Each row is where one point has got to under a steady rotation. How many steps took it there?
The counts run from 0 to 264.
[110 161 152 118 141 116  96 127 132 125 136  81 115 137 169 146 144 134
 148 156 124  77 107 180 127 159 132 142  82  77 131 104 112  92 110 132
  91  83 115  73 135 130 142 168  98 164  97 125 132  82 113  93 112 128
 180 162 148 128 153 131  88 154 117  75 146 107  91 156 128 133 115 120
 120 127 132]	101
[128 149 125 124 103 134 123 117 100 113 134  90  42 136  79  78  96 108
  93 123 109 134  95 126 123 146 142 147 158 136 124 118 158 126 120 133
 123  97 103 145 127 131 111 106  80 133 121 178 157 130 113 150 105 148
 146 117 144  82  71 143 100 168  91 162 103 160 116 170 147  72 137  79
 138  98 146]	261
[175 156 149 161 114 125 142 143 135  99 115 133 135 145  92 142 139 120
 122 180 129 141  95 123 120 149 139  90 131 149 115 157 132 128 116 105
 162 141 142 155 141 165  93 114  86 145 131 176 137 111 108 158  79 155
 197  85 138 100  90  88 112 144 113 105 136 156 142 130 142  58  90 110
 131 117 144]	252
[ 89 152  52 154 143 176 135 112 136  83 128 103 107 131 133 174 126 107
 147 148 112 175  81 137 116  89 133 173 117 144 113 114 157  96 168 167
 123 162 140  75 133  89 149 130 172 122 109 154 124 162 153 114 124 119
 128 150 129  89 142 152 146 152  93 133  97  85 123 100 118 104 125 170
 108 130 141]	181
[157 112 148 160 134 115 110 107 162 138 139 113 119 155 127  89 117  95
 152 155 122 150  84 129 154 126 127 157 114 112 152 151  96 141 173 155
 166 143 147 144 137 180  90 118 112 205  93 154 105 103 138 139 113 124
 175 136 142 190 163  86 132 141 101 116 160 123 124 157 126 101 141 157
 145 110 117]	89
[113 147 152 144 108 141 165 111 114  92  94 109 101 113 127 133 183 129
  98 111 142 138 152 136 122 165 143 102 175 101  94 151 158 117  82 126
 147 145 151 141 140 158 144  97 134 136 118 144 108  97 105 134  67 117
 190  84 161 108 138 124  97 170 102 109 134 147 139 133 180 127 110  85
 122  97 163]	67
[163 145 144 130 166 153 131 153 117 158 122 117 163 114 130 123 154 153
 142  95 108 146  98 150 162 132 164 119  94  92 176 132 115 129 128 152
 129 159 156  73 151 111 165 123 122 158 142  98 117 134 143 128 135 145
 143 127 163 201 164 130  92  94 162 104 130 117  85  65 117 167  91 138
  99 116 126]	197
[124 138 109 138 112 131  86  44  85 151  96 166 121  82 151  76 135  94
  87 134 136 125 134 108 130 114  61 137 124 181 141 151 138 133 142 106
 153 125 152 167  89  99  85 156 107 144 134 128 130  89 138 125  94 146
 134 134 160 121  81 121 153 120  76 111 126 147 136 124 130 110 139 172
 114 118 119]	124
[126 112 129 118 117 135 115 103  92 158 149  92  48 153  97  86 119 116
 122 120 103 132  96 156 134 162 130 161 165 109 148 102 124 139  96 158
 129  76 114 125 144 147 156 125  78 166 105 159 129 144 137 149 105 128
 123 134 127 101 123 129  83 166  83 134 126 138  83 181 151 116 121  68
 146  76 147]	263
[116 169 159 120 144 128 141  88 124 123  94 103  92  99 169 152 159 113
 140 147 143 122 110 152 112 148 153 151  95 112 125 148 123  92 116 104
 126 120 153 117 106 119 152 160  82 125 108 152 130  37 117  81 131 119
 192 121 150  94 100 138  86 138 132  92 148 123 146 107 163 133 150 113
 112 125 185]	105
[158 143 114 122 127 158 126  94 156 136  98 110 147 132 141 128 118 137
 160 104  90 158 103 143 156 117 165 134 110 104 117 132 159 137 126 173
 118 172 171 113  80 119 176 126  99 113 129 109 121 113 145 138 150  89
 175 134 158 176 125 158  63  98 149 136 120 161 139  62 168 148 108 141
 105 137 161]	193
[114 108 100 153 113 164 156 108 152 122 135  62  95 153 139 130 123 100
 167 141  92 178  72 134 122 107 141 158 101 117  93 107 160 122 145 158
 132 157 154 124 107  94 182 104 157 134 116 178  83 125 137 113 117  92
 131 138  74 138 152 147 111 131  99 141 106 127 123  86 129 113 141 135
 105 124 171]	184
[154 139 138 159 131 153  90 167 128 153 156 135 141 111 122 108 197 144
 136  96 109  97 132 156 146 130 115 105 134 105 148 140 146 143 119  98
  80 149 110 130 153 102 165 148 162 152 157 129 148  96 124 167  78 147
 146 144  96 142 155 150 167  81 158 113 124 118 147  95  80 117  93 104
 126  91  84]	207
[136 120 104 149 138 144 115 144 104 180 144 142 129 147  71 106 136 130
 150 130 111  94  95 165 104 128 100 107  92 131 161 108 121 141  81 141
  71 131 136  92 149  75 189 140 146 130 127 173 145 153 125 166  80 131
 172 130  91 107 124 136 177 100 135 119 132 131 104  90 115  78  97 101
  99 110 109]	23
[140 123 131 143 143 159 118 152  93  77 109 134 146 161 108 149 142 141
 136 146 142 176  78 196 118 100  98 110 131 142 191  94 157  94 111 124
 135  98 141 107 149 123 144 153 193 150 117 136 147 155 116 125  87 136
 154 137 135 113 135 126 186 119 119 117  98  80 117 107 152 114 131 129
 126 150  97]	218
[109 148  65 133 126 147 114 114  81 154 121 131 128 129  95 109 142 127
 124  82 127  95 133 172 100 122  94  89 119 136 128 120 144 116  69 126
  59 118 138  89 132  77 200 149 151 101 151 128 151 142 136 162  83 103
 176 136 116  93 123 167 179 117 124 123 122 131 137 100 148  95 132  96
 114 133  98]	25
[118 169 130 104 147 118 139 145  85  81 158 123  99 157 106 109 119 116
 116  96 159 113  96 157 110 138 136 125 140 145 128 128 130  98  97 120
 127  84 118 126 181 123 113 121 115 129 142 164 162 128 125 150  96 136
 146  91 144  81  90 178 148 197  74 123 123 136 113 167 176  77 139 107
 110 149 147]	258
[133 157 140 155 151 130  95 140 138  95 152 112 133 156 147  95 117  97
 155 106 150 113  90 144 155 134 136 135  81  89 124 143 113  96 174 123
 131 108 127 109 154 155  84 131 141 188 113 141 122  98 131 131 115 124
 161 137 158 190 164 148 166 171  93 100 134 109 119 163 123 123 166 151
 129 142 109]	92
[138 139 147 129 105 148 140 136  93 121 130 116 114 130 113 180 179 166
 110 118 127 160 148 162 153 130 142 113 183 125 146 157 115  99  87 122
 167 149  90 130 161 157 126  75 142 191 110 183 138 134  98 140  86 155
 147  69 161 151 147 102 109 149 122 133 110 129 127 147 144 117 125  80
 137  91 156]	70
[166 116 120 180 105 158 113 133 120 119 103 108 134 118 102 150 161 138
 136 138 144 175  99 191 122 127 111  94 149 120 175 137 156 107 114 107
 135 144 122 146 105 142 154 130 166 168 136 135 140 176 106 135  71 165
 169 115 116 147 128  75 172  98 133 119 113 114 148  98 111  96 112  99
 137 118  90]	215
[139 143 134 170 136 113  85 145 132 109 159 101 124 148 141  98 110  93
 139 119 133 126  96 142 168 121 129 126  86 108 113 173 105 103 178 114
 140 121 103 102 161 154  60 125 141 203 117 136 139 101 134 141 124 139
 163 128 147 205 165 114 159 142  98 127 151 112 127 172 112 106 164 158
 133 133 105]	91
[144 145  96 127 121 125 153 102 132 155 128 175 132 116 111 101 133 116
  90 146  78 145 131  91 159 143 138 131 147 143 116 128 116 180 133 130
 129 198  99 170 134  95 117  88 122 145 191 194 105 134 153 147  86 134
  94 114 134 144 103 102 120 133 124 106 103 150 115 125  93 103  66 146
 107 109 150]	165
[121 133  75 144 127 167 127  84  86 147  79 129  95 105  93 125 116 129
 116  97 123 142 130 147 111 118 100  96 149 117 137 129 184 140  94 147
 104 150 145 120  98 103 173 141 129 109 140 138 142 164 125 165  91  97
 187 113 147 105  82 142 161 104 116 154  96 138 160  72 151  98 132  91
 118  94 135]	28
[142 165 160 147 105 117  89 147 130 133 141  64  96 126 160 105 123 124
 144 155  86  81 117 177 161 156 128 134  86  68 115 114 140  93 140 117
  77 115  71 104  97 147 104 142  93 168 107 148 141 105  94 107 116 165
 177 154 130 157 125 114  89 149 120 105 135 128 126 154  89 118 123 100
 137 124 126]	99
[170 147 142 156 105 123 156 143 117 115 121 106 122 134  91 129 137 115
 118 151 140 134 100 136 114 157 133  89 135 127 115 178 100 109 107  86
 161 136  96 159 153 185  91 119 109 161 142 178 134 132 110 135  71 171
 185  77 126 129  88  82 105 167 105 114 147 163 118 139 133  68 107  88
 123 114 134]	253
[136 175  80 153 159 155 116 127 142 108 131 158 184  71 155 137 153 117
 102 110 124 126  68 138 136 112 133  84  78 160 124 149 135 102 134  81
 104 149 131  91 141  74 124 147 145 121 166 148 137 140 129 124 128 174
 128 123 117 108 110 121 139 147 103 100 118 142 114  58  98  85 105 136
  76 148  97]	16
[129 144 118  85 100 127 112 113 105 139 153 128 146 151 137 172 133 142
 161 122 145  74 144  85  93 114 146 115 113 138  68 113 102  90 152 171
 162 110 178 115 172 123 156 118 127 105 131 122 157 145 129 142  85 100
  89 105 128 106 131 190 132 141 119 153 129 141 100  97 135 169 104 137
 104 173 159]	151
[127  90 130 121 147 163  94 110 133 144 139 172 163 152 137 104 191 145
 157 111 109 115 116 146 153  62  88 108 128 111 137  92 134 114 113 141
 133 156 135 113 196 155 158 127 164 138  86  97  78 120 165 140 133  99
  92 164 119 137 182 144 122  77 155 147 138  93 124 137 108 154 133 117
 129 149 133]	43
[139 128 118 142 122 155 100 143  83  50 103 136 128 152  96 149 148 137
 114 128 142 170  89 193 113  91  84 124 126 157 164 113 182  97 111 108
 134 122 122 119 143 119 135 131 191 129 126 135 162 137 120 117  97 149
 147 124 140 101 115 135 194 117 114 153  97  94 134 111 141  80 139 132
 119 164 113]	219
[137 157  86 145 141 169 104  86 169 162 133 131 156 103 162 151 160 112
 149  78 113 108 113 100 178 121 170 101 116 104  54 163 162 133 161 103
 101 139 136 130 129 112 129 131  90 109 158 120 118 111 151 148 152 103
 126 153 121 139 107 168  82 109 104 140 119 168 169  84 107 111 119 114
 108 143 132]	8
[105 148  63 149 161 155 147 119 156 110 140  97 117 141 147 165 123 102
 143 135 118 165  67 148 109 118 146 156 123 126 121 112 149  83 156 158
 120 142 136  62 163  93 153 139 178 142 125 133 113 162 163 132 121 111
 119 150 116  96 161 128 169 168  86 105 109  83 103 110 130 116 131 167
 116 128 128]	180
[145 137 146 131 140 111 151 151 117 121 153 127 136 171  92 150 118 123
 143 157 157 133  74 153 108 166 135 101 125 130 158 133  80 108  96 133
 149  89 126 126 179 155 123 117 117 175 127 175 153 133 104 152  71 160
 168  88 129 131 112 106 135 163  94  94 132 129  95 158 170  74 102  96
 121 125 135]	255
[114 142 117 103 128 124 167  82 127 110 105 123  89  98 126 164 133 116
 132 209 142 112 132  93  61 106 123 157 103 134  93 104 133  80 167 136
 151 138 162 113 161 131 138 170  97 107 132 109 120 124 152  78 104 108
 134 136 121  63 107 135 134 140 117 118 129  91 121 115  97 146 131 153
 101 151 196]	143
[126 165  94 146 168 148 151 133 140 116 131 162 168  82 142  95 155 101
 102  97 118 134  56 127 109 119 145  85  68 145 132 132 139 124 134  71
 110 133 156 112 134  66 153 153 132 100 176 153 113 117 133 131 118 149
 137 115 105 109 105 148 133 152 101  96 124 154 122  56 114  93  98 113
  93 148 114]	17
[109 165 142 130 105 141 143 129 103  81  92 133 106 108 115 160 183 143
  82 116 118 127 154 130 129 140 132 102 182 112  71 164 175 111  76 121
 119 156 134 122 144 146 121 116 134 125 103 146 134 104 110 143  87 118
 190  95 165  79 122 147 105 157 103 118 125 146 160 126 183 106 129  94
 120 100 154]	66
[145 121 160 132 117 128  62 142 141 141 152 136 107 188 130  84 160 131
 136 101  99 133  69 160 157 133 120 181 164 144 172 123 107 132 122 170
 158 158 128 114 167 174 124 112 120 171  74 140 130 132 145 169 130 143
 112 162 151  95 172 110 106 122 126 137 144 105 118 194 130 124 124 144
 149 107 124]	81
[117 127 139 114  78 125 181  95 117 151 131  85  80  98 118 147 131 100
 156 178 135 116 149  93  62 108 140 129 117 129  82 124 102  87 163 115
 164 141 141 148 144 141 171 111 123 121 148 143  98 123 136  94  80 117
 107 102  69 122 125 134 103 141 115 138 138 138 108 115  88 155 148 118
 113 133 207]	146
[166 110 161 143 152 147 144 160 150 133 128 144 169 125 117 120 161 140
 155 113 120 123  96 130 125 105 132  62 104 115 138 130 112 119 153 116
 161 179 166 120 178 200 123 113 145 146 131  81  78 159 131 129  91 122
 154 109 125 187 171  74 129 120 147 102 166 118 116 123 106 127 118 122
 125 144 127]	51
[137 125 194 110 169 146 105 151 138  75 148 139 134 123 126 127 181 147
 137 108 155 123 108  98 156  83 149 123 130 119 120 117 140 105 167 112
 174  95 164 118 219 177 111 129 137 159 123  80 127  88 145 108 132 123
 105 143 171 152 154 162 120 140 109 147 135  94 104 118 121 141 130 126
 106 148 151]	238
[117 169 151 126 118 138 129 147 107  71  98 141 118 117 108 167 179 153
  92 135 122 106 144 130 128 144 132 107 157 119  76 120 179 127  76 151
 107 162 141 115 172 148 123 121 145 129 102 139 155 111  93 154  72 112
 207 108 174  67 135 157 117 153 113 108 119 122 150 135 170 104  83 119
 105  98 145]	65
[125 123 127 117 126 134  69  64  83 147 107 165 147 106 157 100 163 103
 100 132 146 105 106 136 114 110  67 149 127 163 169 133 108 132 117 149
 149  88 178 123 120 109 130 181 117 149 107  96 142  98 145 126 109 140
 100 139 172 100 118 132 163 125  93  96 140 128  91 119 138 146 126 163
 130 127  92]	122
[ 93 133  97 113 150 198 118  91  94 106 117 157  99  97 123 138 136 151
 100  99 126 177 119 121 173  47 103 122 147 131 154  85 189 124 125 121
 154 159 140 105 149 106 150 118 165 122 112 138 134 145 126 106 140 112
 107 135 159 128 119 165 160  93  97 177  78  91 141  84 134 124 145 134
  99 132 141]	36
[173 114 139 151 123 138 138 139 165 135 111 149 161 108 106  92 160 130
 138 102 124 131 113 140 115  89 116  59 113 113 121 134 131 112 160 103
 169 190 130 136 156 193 117 102 131 132 133  83  71 153 124 128 105 131
 144 116 114 191 163  67 119 111 141 138 157 136 147 113 105 131 152 108
 117 157 132]	50
[127 143 155 132  98 114 111 182  86 104 147 114 121 143  83 106 181 158
 107 123 102  56 150 155 125 137 118  85 138  88  81 127 147 114  81 122
  89 140 128  88 177 154 129 111 157 140 111 115 134 120 111 143  62 139
 177 115 125 121 188 143 123 160 128 118 150 132 119 154 120  98  94 102
 125 110 119]	62
